m =
136,136,141,137,137,137,136,141,131,133,137,140,135,136,126
141,140,104,140,143,100,151,102,104,104,140,103,140,137,111
126,126,123,126,128,124,128,123,125,124,127,123,126,126,125
123,123,126,122,120,130,121,126,134,134,121,130,123,122,138
115,115,143,115,114,143,109,144,141,140,115,141,116,117,137
137,137,136,138,139,133,140,136,128,130,138,136,136,136,126
128,129,132,129,127,131,127,132,131,132,127,133,129,128,132
132,133,138,133,133,139,132,139,135,137,133,140,131,133,134
132,132,124,131,131,126,132,124,127,127,131,126,131,131,130
125,125,107,125,126,117,131,107,126,123,125,112,126,125,133
Rows and columns are counted from 1.
(1, 1) = 136
(2, 4) = 140
(6, 9) = 128
(3, 11) = 127
(2, 15) = 111
(5, 4) = 115
(1, 12) = 140
(3, 2) = 126
(7, 14) = 128
(6, 2) = 137
(6, 13) = 136
(1, 9) = 131
(6, 1) = 137
(4, 11) = 121
(6, 12) = 136
(7, 11) = 127
(2, 6) = 100
(10, 7) = 131
(8, 8) = 139
(5, 11) = 115
(8, 11) = 133
(1, 14) = 136
(9, 2) = 132
(9, 5) = 131
(6, 4) = 138
(9, 8) = 124
(9, 10) = 127
(8, 10) = 137
(8, 14) = 133
(8, 13) = 131
(4, 4) = 122
(4, 14) = 122
(9, 13) = 131
(2, 2) = 140
(8, 7) = 132

data =
[[132 128 125 119 142 126 127]
 [121 122 128 144 116 127 133]
 [118 124 139 125 141 149 114]
 [130 123 117 116 109 117 127]
 [131 125 125 140 107 129 126]
 [115 118 126 122 115 120 126]
 [123 129 132 139 120 124 137]
 [116 121 119 136 149 119 128]
 [146 132 111 104 128 103 141]
 [124 126 122 108 115 115 128]]
Indices start at 1.
(1, 1): 132
(7, 2): 129
(2, 1): 121
(6, 7): 126
(5, 2): 125
(2, 2): 122
(7, 5): 120
(5, 4): 140
(3, 7): 114
(10, 5): 115
(8, 6): 119
(10, 2): 126
(5, 5): 107
(8, 3): 119
(1, 3): 125
(6, 4): 122
(4, 6): 117
(4, 7): 127
(9, 5): 128
(7, 7): 137
(10, 3): 122
(6, 2): 118
(1, 5): 142

X = ((105, 155, 110, 155, 152, 153, 157, 119, 105, 107, 156), (143, 102, 136, 103, 102, 104, 104, 137, 146, 146, 102), (104, 147, 106, 153, 141, 146, 155, 140, 106, 111, 153), (108, 143, 108, 154, 136, 143, 152, 146, 114, 119, 153), (137, 146, 146, 129, 148, 145, 134, 100, 131, 119, 129), (137, 118, 140, 105, 129, 120, 107, 107, 134, 129, 108), (142, 108, 132, 109, 106, 108, 109, 148, 145, 148, 112), (145, 111, 144, 104, 117, 115, 104, 106, 143, 137, 102), (108, 153, 113, 155, 148, 151, 156, 123, 110, 110, 156))
Indices start at 1.
(1, 1)	105
(1, 4)	155
(1, 2)	155
(7, 1)	142
(9, 8)	123
(5, 7)	134
(9, 3)	113
(8, 4)	104
(8, 10)	137
(8, 8)	106
(9, 7)	156
(9, 4)	155
(2, 2)	102
(2, 6)	104
(3, 10)	111
(4, 4)	154
(1, 3)	110
(8, 3)	144
(8, 1)	145
(4, 5)	136
(6, 9)	134
(9, 5)	148
(3, 1)	104
(4, 1)	108
(6, 11)	108
(3, 9)	106
(4, 9)	114
(3, 11)	153
(1, 5)	152
(2, 10)	146
(5, 2)	146

B =
[[136 135 127 122 139 143 132 141 128 105 123]
 [135 135 127 121 139 143 132 141 128 105 123]
 [125 136 122 133 134 128 134 137 117 124 118]
 [124 136 122 133 134 128 135 140 114 124 119]
 [142 131 121 133 122 135 138 122 124 129 122]
 [126 116 117 111 136 131 128 127 113 130 132]
 [127 117 115 118 136 132 124 130 117 127 130]
 [126 136 122 133 134 127 132 136 118 124 117]
 [130 129 129 127 128 129 129 130 130 129 127]
 [125 128 128 125 129 124 129 123 120 122 129]
 [133 135 126 119 138 143 132 140 132 107 124]]
Rows and columns are counted from 1.
row 1 col 1	136
row 6 col 4	111
row 8 col 3	122
row 11 col 1	133
row 5 col 10	129
row 3 col 2	136
row 4 col 5	134
row 10 col 4	125
row 10 col 10	122
row 4 col 8	140
row 7 col 3	115
row 7 col 6	132
row 4 col 2	136
row 11 col 10	107
row 9 col 9	130
row 5 col 4	133
row 1 col 9	128
row 7 col 11	130
row 4 col 4	133
row 7 col 8	130
row 6 col 6	131
row 8 col 5	134
row 11 col 8	140
row 7 col 10	127
row 9 col 3	129
row 10 col 3	128
row 3 col 11	118
row 8 col 1	126
row 9 col 5	128
row 3 col 6	128
row 5 col 2	131
row 9 col 8	130
row 2 col 5	139

M =
[[140 142 131 122 143 130 125 123 139 112 133 152 124 116 142 144]
 [141 141 128 114 143 131 114 132 120 126 122 136 119 121 142 122]
 [106 104 125 144 102 118 143 131 132 145 132 104 135 140 100 127]
 [129 125 127 120 130 152 118 137 114 140 123 122 133 138 145 114]
 [124 125 124 136 122 108 139 118 147 115 136 136 125 119 111 148]
 [117 111 138 146 116 149 145 122 142 125 140 129 148 137 132 142]]
Rows and columns are counted from 1.
(1, 1)	140
(1, 13)	124
(4, 6)	152
(3, 2)	104
(1, 15)	142
(5, 5)	122
(1, 4)	122
(6, 6)	149
(4, 5)	130
(4, 1)	129
(2, 1)	141
(5, 12)	136
(5, 1)	124
(1, 14)	116
(5, 14)	119
(3, 6)	118
(1, 10)	112
(4, 11)	123
(2, 4)	114
(2, 11)	122
(4, 2)	125
(4, 13)	133
(2, 5)	143
(2, 6)	131
(5, 11)	136
(2, 9)	120
(6, 2)	111
(2, 10)	126
(5, 3)	124
(4, 10)	140
(3, 15)	100

x =
[[131 128 131 130 128 133 113 130]
 [129 153 141 128 128 125 132 136]
 [128 115 135 128 128 129 139 133]
 [128 119 139 128 128 129 137 136]
 [128 149 130 128 128 125 136 129]
 [129 135 118 129 128 128 130 122]
 [131 122 129 130 128 134 114 129]
 [129 157 133 129 128 125 131 132]
 [127 125 139 127 128 126 145 136]
 [129 135 123 129 128 129 127 125]
 [129 117 122 129 128 130 132 124]]
Indices start at 1.
row 1 col 1: 131
row 3 col 2: 115
row 2 col 7: 132
row 1 col 7: 113
row 3 col 4: 128
row 4 col 4: 128
row 11 col 4: 129
row 9 col 4: 127
row 11 col 2: 117
row 1 col 3: 131
row 1 col 8: 130
row 10 col 6: 129
row 10 col 1: 129
row 2 col 4: 128
row 8 col 3: 133
row 8 col 8: 132
row 6 col 6: 128
row 8 col 5: 128
row 8 col 2: 157
row 6 col 7: 130
row 5 col 7: 136
row 6 col 8: 122
row 8 col 6: 125
row 5 col 8: 129
row 3 col 5: 128
row 3 col 1: 128
row 6 col 3: 118
row 1 col 4: 130
row 7 col 8: 129

a =
[[140 137 105 129 156 149 124 121]
 [125 113 111 143 135 119 140 140]
 [128 127 128 129 129 126 125 127]
 [128 127 128 127 128 128 127 129]
 [130 123 132 127 127 121 127 130]
 [110 136 120 121 120 144 137 130]
 [127 119 116 136 132 122 137 136]]
Indices start at 1.
row 1 col 1	140
row 2 col 2	113
row 3 col 6	126
row 2 col 1	125
row 7 col 6	122
row 5 col 8	130
row 7 col 8	136
row 6 col 8	130
row 4 col 2	127
row 1 col 7	124
row 3 col 8	127
row 4 col 5	128
row 5 col 2	123
row 6 col 5	120
row 5 col 7	127
row 1 col 6	149
row 3 col 3	128
row 4 col 4	127

grid =
[[151 144 128 128 125 139 139 141 122 123]
 [104 123 130 128 135 123 125 122 137 137]]
Rows and columns are counted from 1.
row 1 col 1 -> 151
row 1 col 7 -> 139
row 2 col 5 -> 135
row 1 col 10 -> 123
row 1 col 2 -> 144
row 1 col 8 -> 141
row 1 col 5 -> 125
